In the data rows, the value 128 means zero.
Every row has a hidden score. In each pair, how much higher is the second row's than the first's? 10 means about the same, 20 much higher and 0 much lower. The score is a weighted sum of the row's numbers plus the product of two more (or one squared), each taken from its middle value.
[110 181 148 141 129 134 116 167 154 121  88 102 169  85  96  86 155]
[ 82 102 115 160  87 128 122 108 166 141 147 134  92 173 174 151 101] ~ 9
[ 82 167  82 108 135 121 128 154  97 160 140 147  92 173 174 116 106]
[116  89 109 121 135  95 128  75 103 160 167 147 139 167 155 175  90] ~ 9
[ 99 128 141 115  81 102  93 108 179 160 167 147 151 134 122 169  90]
[ 82  96 122 154 165 108 169 134 179 102 147 115  92  90 129 157 139] ~ 8
[ 82 148  89 108 129 121 140  95 135 115 180 154  86 162 161 169 106]
[151 115 161 134 141 121 163 128 173  95 108 102 145  85  83  92 171] ~ 13
[145 167 180 134 153  95 122  75 173  89 114 141 128  90 109 104 155]
[110  89 122 141 135 154 128 173 147 167  95 115 175  85 103  86 155] ~ 9
[133 167 115 108 153 141 175 147 160 102  82  89  98 123 129  80 166]
[174 161 128 108  93 141 122  95  78 173 114 147 163 151 135 104  90] ~ 15
[ 87  96  89 173 177 128 110 134 103 167 121 115 157 140 148 151  84]
[105  96 115 128 147 167 134 141  84 121 160 154 175  85  90 169 111] ~ 10
[145 115 154 141 129 121 163 180 109  89  75  82 157 107 135  98 166]
[ 87 141 109 115 153 147 128 134  78 121 167 173 157  96  96 175 106] ~ 11
[ 82 181 174 128  87 115 146 108 154 141 167 134  98 107  90 121 155]
[139 167 102 180 171 108  87 115  97 121 153 160  92 129 135 145  84] ~ 12
[145 102 109 121 159 141  99 128 173 134  88 115  80 173 168  86 150]
[ 82 122  95 134 165 108 175  89 103 141 147 128 116 167 161 151  90] ~ 5
[174 167 148 160 105 134 128 141 154  82 108 121  80  96 116  98 166]
[116 109 122 154 177  76 128 147 135 160  95  89 104 162 174  86 139] ~ 10
[174  76  82 154 159 174  93 141  97 102 147 115 122 112 135 127 160]
[128 181 141 102 111  89 134 115 122  95 160 147  86 162 155 169  84] ~ 4
[110  83 122  88  81 128 175 141 154 115 134 160 163 101 103 145 166]
[157 122  89  82 129 174 116 147 141 154  95 102 110 162 181  80 133] ~ 15
[ 99 115 174 108 177 161 140 134 128 121  82 102  92 145 155  80 160]
[151 167 135 121 111 115  87 160 141 102  95 128  80 167 148  92 171] ~ 9
[128 181  82 108 171 141  93 160 147 134 101 154 116 162  96  80 122]
[133 181  95 121 147  76 128 102 173  82 153 115  92 140 109 157 160] ~ 8
[174 148 141 134  81 128 151 167 160  82 108 121 104  96  96 116 166]
[133 181 115 108  81 121 128  95 166 102 147 141  86 167 155 157  95] ~ 11
[ 82 109 161 115 153 141 175 134 147 102 121 128 163  90  90  98 166]
[128 115 135 141  81 102 169 121 109 154 160 147 175  96  96 163  90] ~ 10
[139  96 109 121 117 102 163 173 147 128  75  89 157 151 135  86 171]
[ 87 122  95 134 105 128 110 141  78 173 160 167 175 151 116 145  95] ~ 10
[157 102 141 167 153 134  87 108 128 147 121 115 169  85  90  98 171]
[168 141 148 167 153 128  99 160 179  82 108 121 104  85  90 116 133] ~ 9
[174  83 148 173 129 134 105 141 109  89 153 167 157  85 116  98 122]
[116 148  89  75 111 121 157 102  84 154 134 128 139 162 174 175 101] ~ 5
[128 102 122 147  87 141 110  95  90 180 153 115 163 167 135 157  84]
[162  83 141 134 123 154 157 115 147 128 101 108 169  85  90  98 171] ~ 9
[116 154 167 121 141 134 175 128 160 108  88 102 145  90  96  80 166]
[128 181  82 141 171 108 157 121 116 134 147 154  98  85  90 104 160] ~ 12
[128 135 180 108  87 141 105 147 173 121  88 115  98 156 168  80 150]
[122 115  95 128 177 141  81 134 173 147  88 102 110 156 168  86 150] ~ 15
[ 82  96  82 147  93 174 175 167 135 102 121 160 128 151 142 116 111]
[139 154  89 115 177 128 146 121  78 134  95 102  86 162 161 110 166] ~ 10
[145 109  89 115  81 134 128 160 141 167  95  82 122 167 155 104 171]
[ 99  83 109 121  81 154 175 115 103 141 173 167 128 134 148 157  95] ~ 14
[ 87  89 154 108  81 161 175 134 173 121 140  95 128 118 168 104 144]
[ 93 181 102 173 123 147 151  75  97 115 140  82 157 134 129 163 111] ~ 9
[139 161 174 134 147  95 128  89 122  82 153 167 110 118 103 175  84]
[157 115 135 128  81 121 110 147 141 154  88  95 104 173 174  86 160] ~ 7
[105  96  89 180 141 167 157  75 173 108 121  82 133 129 116 151 144]
[174 109 122 147 159 128 116 167 135 102  95 141 151  90  76  92 166] ~ 14
[168  89 148 102 123 134 175 141 166  95  75 108 116 129 155  86 155]
[ 93  83 115 167 177 154  81 147 160 102 127 121 139 101 135 110 166] ~ 11
[ 82  89 174 108  99  82 175 134 160 115 121 128 163 145 142 151 106]
[122 174  76  95 147 108 134  82 141 167 180 160 116  96 103 151 128] ~ 15
[145 128 141 134 105 121  81 180 116 154  88  95 110 162 174 157  90]
[ 82  89 109 173 177 161 146 121  97 102 153 167 128  90 116 133 139] ~ 13
[ 87 115 148 154 177 141 110 128  78 160 101  95 122 167 168  92 133]
[168 181 122  95 105 108  81 134  84 141 153 167 157 118 129 145  95] ~ 12
[ 87 135 161 121 105 128 175 167 147 141 108 115 169  85  96  92 150]
[122  89 102 160  81 154  87 134 116 141 173 167 145 129 109 175 101] ~ 13
[128 181 154 121 105 115  81 108  84 134 147 141 169  96  96 163 155]
[174 128 148 160 165 121 140 173  78 115  88 134  86 101 103 110 150] ~ 12
[162  96 148 141 153 174  81 108 135 160 114 128 175  96  83 104 122]
[174  89 128  95 147 102 122 108  84 154 160 134 163 140 116 169  84] ~ 3
[122 135 102 128  81 147 116 141 154 108 167 160 169  90  90 175 101]
[ 93 174 148 134  81 128 163 121 116 141  95 108 104 151 161  86 171] ~ 10
[174  89 109 167  81 121  87 147 135 102 173 128 116 156 142 151 101]
[110 128  89 134 147 121 169 141 179 115  75 102  86 156 155  98 160] ~ 16
[105 167 141 128 123  76 175 108 135  95 160 115  92 145 155 169  90]
[ 82 102 109 115  93 167  87 121 179 154 134 128 139 145 161 169 101] ~ 15
[ 93 181 154 115 123 108 169 102 141 128 147 134 163  90  76 157 101]
[139 122 109 115  93 161  99 128 173 102 147 154  86 162 135 175  84] ~ 12
[ 93 167 109 128 123 115 134  82  78 147 153 141  98 173 174 157 106]
[133  76  95 154 111  89 122 102 116 167 147 128 157 167 142 175  90] ~ 7
[145 154  95 115 105 108 128 134 179 141  88 121  86 167 161  80 160]
[174 128 148 160 153 174 122  89 135  95 114 141 110  85  83 104 160] ~ 11
[ 82  83  89 167 117 161 169 134 103 141 153 147 175 112  96 127 122]
[128 154 135 108 105  95 122  89  84 167 173 141 157 145 116 175  84] ~ 11
[139 115 128 160 111 134 105 180 122 154  82  95  92 167 168  80 144]
[105 148 174 128  99 121  81 115 179 108 160 154  92 140 135 163  90] ~ 14
[ 82 174  89 141 117  95 175 128 103 134 121 147 110 162 161 151  90]
[128  89 122 141  81 134 151  95 116 102 173 147 110 162 161 175  90] ~ 9
[174 167 135 141 111 102 169  89 128  82 121 115  80 156 155 145 101]
[133 141 161 121 177 108 105 128 166 115  82  95  80 151 148  92 166] ~ 12
[ 99 115 122 134 177 108 157 128 147 141  88 102  80 167 168  86 150]
[151 122  89 167 117 141  99  82 109 134 180 128 104 156 148 169  84] ~ 9
[105 174 180 128 141 121  81 115  84 108 147 134  98 156 168 151  95]
[116 141 135 154 177 108  87 167 147 121  88 102  98 129 161  80 166] ~ 10
[174 122 135 147 171  95 105 167 154  89 114 128 110  90  76 139 155]
[ 87  76 128 167  99 180 151 147  90 121 160 102 169 134 109 139 117] ~ 7
[133 109 167  82  99 141 175 128 103 147 153 115 169 123  90 157  84]
[ 99 148 109  88 171 115 163 134 103  82 121 128  80 173 161 139 150] ~ 7
[ 93 181 122 108 129 161 151 147 141 134 114 102 169  85  96  86 160]
[145  76  89 108 123 180 151  95  84 141 127 173 163 156 116 133 106] ~ 15
[128 109 148 134 153 121 175 160 166 102  88 115 139  85  83  98 166]
[122  76 161 141 177 174  87 147 128 134 108 115 151  96  96 104 160] ~ 11
[168 167 161 147 141  95 116 121 179  75 134 128  92  90 103 110 150]
[ 93 115  95 121 141 161 105 167 173 134  82 108 128 151 148  80 171] ~ 12
[ 99 141 180  75 129  82 157 108 166 134 173 147 104  96 116 121 150]
[174 161 141 147  81 115  87 154 122 134 108 128 169  96 103  98 160] ~ 12
[174  96 174 141 117  89 151 121 166 134 160  82 145  85 129 104 111]
[ 82  96 154 115 177 134 110 102  90 167 147 121 128 156 142 169  90] ~ 14
[162  96 174 141 129 147 151 160  90 121 108 115 175  85  83 104 133]
[ 82  83 122 102  99 147 110 134 116 160 140 128 169 173 155 163  95] ~ 9
[145 161 174 121  81  82 128 115 109 141 167 134 151  96  96 175 106]
[ 87  76 128 167 117 141 110 154 179 160 121 102 169 101  90 133 144] ~ 8
[157 167 109  95 147 174 140 154  78  89 114 134  86 129 103 121 171]
[168 181 154 121 129  82 110  89 103  95 160 167  80 134 142 145 117] ~ 11
[105 148  89 121 129 134  81 160  84 167 153 141 175 118 109 169 101]
[ 99 167 135 121 117 102  87  89 128 147 153 141 110 173 161 169  84] ~ 12
[128 181 167 108 153 115 134 147  90 102  95 121  86 140 161  80 166]
[116 174 128  75  93 108  99 121 154  82 140 147 175 134 103 157 160] ~ 9
[ 82 148 141 167 117 134 110 128 179 121  88  95 104 167 161  86 150]
[168 148 180  95 129 121 116 160 135 102 108 141 151  85  83  92 160] ~ 12
[174 102  89 167 111  76  99 154 122 115 160 147 128 140 135 169  90]
[157 109 174  95 117  82  93 134 179 147 153 167 104  85 122 127 139] ~ 13
[174 161  89 115 141 108  81  95 122 128 167 154  86 145 135 169 106]
[ 82 128 135  95  87 141 175 121 116 147 160 167 151 112 103 169  95] ~ 14
[ 99  89 115 173 141 121  87 180 135  75 147 167 128 107 109 157 150]
[ 82  83 115 134 111  95 175 141 160 154 101 128 169 162 148 121  95] ~ 11
[128 102  95 147 141 121 157 134 173 115  82  89 110 162 155  80 171]
[ 82 128 154 121 111  89 134  95 141 160 173 147 163 118 103 175  90] ~ 4
[168 181 154 134  99 108  81 115 141 102 167 147  86 123 129 157  95]
[157 135 141 121 177 147  81 173 116 108 101 167 128 101  90  86 150] ~ 14
[133  83 167 173  93 121  99 160 147 115 153 141 175 107 129 110  84]
[157 115 135 173 105  76 110 121 179 147 153 128 139 101  90 163  90] ~ 7
[128 148  76 154 177 121 134 167 160  82 108 141 116  96 103  98 166]
[139  96 174 128  93 147 122 167 160 115  75 108 151 107 135  86 171] ~ 1
[174  76 122 160  87  95 163 108 173 141 101  89 145 134 129 116 150]
[157 181  95 134  87 147 140 173 103 154  75 128 163  96 116 110 122] ~ 13
[116 102 128 154 177 141  81 147 122 160  88  95  86 167 168 133 111]
[ 99 122  89 141 105 134 110 115 179 147 160 128  86 167 155 163  84] ~ 8
[151 181 135  95  81 108  93 128 103 115 173 147  86 140 161 163 122]
[122 128 161 115 111 102 134  95 166 147 180 141 151  85  83 169  95] ~ 12
[122  89 109 128  99 167  87 102 179 115 147 154 157 134 174 139  84]
[174 122 115 141 105 167 146 154 135 128  88 108 157  85  83  98 166] ~ 7
[157 135 109 115 153 141 163 147 173  89 101 128  80  90 122  98 171]
[ 87 181 122 115  99  89 128 102 109 160 147 141 133 167 168 151  84] ~ 5
[110 154 174 128 141 121 175 160 147 115  88  95 133  85  83 104 160]
[145 135 122 128 177  82  93 160  78 154 101 115 110 167 168  98 139] ~ 13
[162 181 135 173  99 102  87 147 116 108  88 141  80 156 122 127 150]
[110  96 128 167 177 141  93  82 116 121 147 134 104 151 161 169  84] ~ 11
[105  83 135  75 147 115 128  95 141 121 180 154 110 167 161 163  95]
[110 115 161 134 147 141 175 128 154 121  95 102 169  85  83  92 160] ~ 11
[ 82  83  95 134 159 167 175 108 173 128 114 102 151 123 142 145  95]
[ 82  89 109 115 105 154  99 134 179 160 140 121 169 162 129 145  90] ~ 8
[128 135  89 160 153 115 146 141  78 121  95 108 104 162 174  86 171]
[151 148 102  88 111 134  81 160 116 167 127 121  86 173 174 139 101] ~ 7
[139 115 174 167 135  76 110 160 103 154  82 121 175 129  96  92 144]
[ 93  83 115 121 171 147  81 160 109  95 180 167 104 134 129 151 139] ~ 9
[116  89 167 128 171  95 175  82 122 102 147 141  80 151 135 157 111]
[151 115 141 160 129 147  81 167 173 121  88 108 133 101 103  86 171] ~ 13
[ 87 141 109 134 171 147 122  75 179 128  95 115 104 156 155  92 160]
[ 87 161 135 108 105 115 146  95 141 128 153 121  92 162 181 169  84] ~ 4
[133 148 167 115 177 102  87 141 122 128  95 108  92 151 161  80 166]
[122 167 115 134 129 147  81 154  97 160  88 102  86 173 174 110 139] ~ 10
[139  96 109 154 177 121  81 115 160 128 101  89  86 167 168 145 133]
[ 87  96 128 115  81 167 175 147 103 154 140 160 169 123 135  92 111] ~ 14
[122 115 180 102  87 128 140 108 160  95 147 167 151  85  90 133 166]
[168  89 167  95 153 108 175 102 135 115 121 128 157  85  83 139 144] ~ 9
[ 82 102 174 134  87 147 110 141 116 121 153 167 175 101  90 157 128]
[133  96 122 128 117 108  81  89 147 141 167 154 104 173 161 169  90] ~ 6
[ 87 115 154 121 177 147 134 108  78 128 160 141 163  96  96 169 106]
[ 87  89 174  75 129  95 116 108 166 147 134 102 175 140 161 121 150] ~ 7
[116  89 109 134  81 154  87 147 179  95 140 160 104 129 174 121 160]
[174 154 167  75 129 161 105 141 116  95 134 147 122  90 109  92 166] ~ 10
[174 109 115  88 105 147 140  95  84 173 127 134 122 162 155 157  84]
[128 161 154 147 135 108 175  89  84 115 167 141 122 107  96 169  84] ~ 6
[145 174 109 115 177 121  93 102  97 134 153 128  80 162 161 139  90]
[174 174 135 115  87 121  81  95 109 128 160 154 104 145 142 163  95] ~ 12
[145  76 122 134 141 161 151  95 128 173 101 108 163  96 116  86 171]
[139 109 174 134 105 121  81 128 160 115 147 154 163  90  90 175 101] ~ 9
[162 115 102 141 177 154  81 128  84 121 147 134 169 101 109 157  95]
[168 128 135 160 111 141 175  95  84 121 153 115 145 107  90 163  84] ~ 8
[174 115  82 167  99  76 169 108 135 141 101  89 157 151 122 145 128]
[105 128 180 115  93 108 140 121 135  95 167 160 151  90  76 169 144] ~ 8
[133 115 109 128 105 121 146  82  97 141 160 154  92 173 168 169  84]
[145  83 141 115  99  76 163 102 154 128 121 108 133 167 181 157  95] ~ 6
[110 167 128 115 177 134 146 160 122 141  95 102 169  85  83  92 150]
[174 122 135 141 165 115 110  95 103 147 153 128 169  96  83 157  84] ~ 10
[ 87 135 102 115  81 174  93 180 128 121 153 167 157 112  96 139 144]
[168 135 102 115 147 128 157 167 154  95  82 108  92 123 142  80 171] ~ 17
[151 148 102 134  93 121 169 167  97 160 114 128 175  85  83 110 139]
[174  96  89 128 171 134 116 160 141 121 108 102  80 145 155  86 160] ~ 16
[ 87 115 167 128 105  89 151 121 135 141 160 147 175 101 109 169  84]
[139 128 115 147 135 121 175 154 160 102  95 108 163  85  83  92 166] ~ 14
[105 148 141 134 165 154 169 160 109  89 114 128 122  85  83  98 171]
[174 167  95 108  81 121 116 128 173  89 147 154  86 140 161 133 106] ~ 13
[174 167 115 147 171 121  93 134 103  82 127 108  80 151 142 157 101]
[157 167  82 141 123  89 116 128 147 134 108 102  80 173 174  98 150] ~ 15
[ 82 148 102 134 177 128 140 173 122 115  95 108  86 162 161  92 150]
[ 87 167 115 134 129 147 175 154  78 160 108 121 169 101 103  92 139] ~ 11
[157 141  95 154 129 147 175 167  90 102 108 115 169  85  83 121 133]
[122 161  82 134 105 115  93 108  97 180 153 128 139 167 148 163  84] ~ 9
[139 161 109 102 123 154  81 173 116  95 134 128  86 173 148 163  95]
[145 161 141 121 165 128 175 154 116 108  95 102 133  85  83  92 166] ~ 12
[ 93  96 102 128 177 108  81 121 116 134 153 141 163 145 161 169  90]
[116 154 167 134 111 121 128  95 141 147  82 102  92 173 174  80 155] ~ 10
[145 181 167 173 105 128 122  95  90 160 140 134 151  85  83 116 111]
[145 128  76 134 117 154 110 160 141 121  82 102  92 173 174  98 160] ~ 5
[ 82 109 102  88 153 121 175 115  84 160 134 128 145 167 168 139 101]
[ 87 115 128 154 165 141 146 180 103  75  95 121 110 134 174  92 155] ~ 13
[145  89 161 115 105 167 122 128 141 154 108 134 175  90  76  98 166]
[116  89 122 102 141 134 128 167  84 147 173 154 175  85  96 157 111] ~ 6
[ 93 128  95 121 171 154 175 115  78 108 140 134  86 145 161 104 160]
[162 122 161 115 141 128 151 134  90 147 101 108 169  85  96  86 171] ~ 9
[145 109 141  95  81 167 151 180 160  89 121 128 116  90 103 133 166]
[ 87  76 122 154 117 174 140 180 160 134 101 128 163 101 109  92 144] ~ 13
[151 161 102 128 147 115 175 134 141 108  95 121 163  85  83  92 166]
[ 99 161 135 147 171  89 110 141 128 154 114 102  80 173 168 121  90] ~ 2
[ 82 161 135  95 111 121  93 102 116 154 173 167 145 140 129 175  90]
[128  89  95 180 117 121  87 108  78 147 173 141 133 151 168 157 106] ~ 5
[105 154 115 141 147  95  81  82 173  89 180 128 133 123 109 157 160]
[128 161 141 108 165 134  81 173 154  89 114 147 122  90  96 104 171] ~ 11
[ 82  89  82 121 141 154 169 160 147 102 114 108 175 129 168 133 101]
[ 87 122 115 167  81 102  93 141 109 173 160 134 128 151 148 175 101] ~ 4
[ 87 181  76 167 141 154 110 128 103 121 160 147 116  96  96 169 133]
[110 115  76 134  93 141 175 160 128 102 167 173 145  90  96 151 122] ~ 11
[174 161 141 173 147  89  81  82 166 154 114 102 133 129  96 110 122]
[ 87 128 161 102 177 108 169  95  78 141 153 134 145 123 116 163  95] ~ 10
[ 93  76 135  95  87 167 151 128 160 102 121 147 110 118 174 139 171]
[ 82 115 109  82 105  95 175 121 128 173 140 134 145 162 161 151  95] ~ 8
[168  96 109 154 165 128 134 141  78 160  88 121 145 107 116  86 171]
[ 93 161 122 102  87 134 116 108  97 180 127 141 163 167 148 151  84] ~ 13
[ 93 122 174 154 135 141  81  95 103 108 147 128 116 173 168 157  90]
[168  96  76 115 105 134 175 108 154 128 140 121  92 162 161 145  90] ~ 8
[168 128 161 121 177 115 151 147  78  95 101 108  92 134 142  86 160]
[174 128 141 121  81 154 116 173 147 134  95 108 157  96 103  86 160] ~ 11
[157 167 180  88 135  76 169 121  97 141 101 154  86 129 109 116 144]
[174  76 154 128 135 121 146 167 141 115 101 108 157  90  96  92 166] ~ 7
[162 148 141 108 135 154 128 173 160  82 114 121  80  96 103  98 171]
[ 82  89  82 121 147 128 151 180 141  95 108 102 133 162 161 116 166] ~ 15
[168 102 109 121  81 147  93  82 128 115 160 134 151 140 168 175 101]
[157 102 174  95 177 141 122 108 128 154 134 115 163  85  83  92 144] ~ 12
[174 115  76 154 111  95  87 147 128 160 140 121 104 167 135 163  95]
[ 99 161 154 121 177 108 163 134 128 115  88 102  80 145 142  86 166] ~ 11
[174  76 174 121 159 128 134  89 109 102 114 167 151 101  83 145 139]
[174  96 161 154  81 102 116  89 109 134 167 147 139 129 122 169  90] ~ 8
[ 82  89 135  95 117 141  87 180 128 108 173 160 122 145 155 163 106]
[157 115 141 121 153 174 146 102 135 128  95 108 163  85  83  92 171] ~ 15
[133 148 141 108 123 115  99  82 103 128 167 160  92 167 155 175  84]
[133 154 167 160 141 108 175  95  90 115 121 102 169  85  83 145 128] ~ 4
[174 122 161 108 135 154  81 147 173  89 127 141 116  90  96 104 160]
[157  96 174 115  93 134 122 147 103 128 140 167 175  85  83 151 111] ~ 13
[ 82 109 135 102 147  89 175  82 128 115  95 160 163 140 174 151 122]
[168 181 141 115 129  82 105  89 166 108 147 121  80 151 135 157 101] ~ 6
[110 135 161  88 105 115 140  82 147 167 153  75 128 173 174 121 101]
[151 109 141 121 177 147 116 134 103 128  82  95  92 162 161  80 166] ~ 14
[ 93  83 102 141  81 161 163 147 154 108 114 134 122 129 181  98 166]
[105  96 148 141 159 128  81 108 179 154 134 115 163  90  90 121 166] ~ 7
[133 109 102 115  81 167  99 128  90 160 121 154 175 167 148 139  90]
[151 161 115 141 177 167 128  89 135  82 108 102  80 167 122 145 101] ~ 5
[ 87 141  76 160 153 108 163 121 116 134 127 102  92 173 174 145 101]
[133  89  95  82 117 147 110 141 128 154 167 160 175 107 122 169  84] ~ 14
[ 99 141 180 102 117 128 134 108 122 147 167 154 157  90  90 169  84]
[151 167 174  88 135 115 175  95 103 160 127 121 139  85  83 110 144] ~ 5
[157 154 128 108  93 134 175 121 116 167 140 147 169 101  83  80 106]
[128 174 148 108 123 167 134 141 154 115  95 102 157  85  90  86 171] ~ 7
[ 82 128 141 115 111  82 175  95 160 154 121 102  92 162 174 133 144]
[168 154  95 134 105 161 175 147 128 108  82 115  92 140 122  80 160] ~ 15
[145 174 154 102 117 141  99 134  90 128  75 121 110 173 161  86 160]
[110 102 141 115  87 180 146 121 128  95 167 160 151  85  90 169 133] ~ 8
[ 87  96 148 102 123  89 140 134 128 160 167 154 175 112 116 169  84]
[128 148 167 102 177 108 157  95 135 115 153 121 139  96  76 169  90] ~ 9
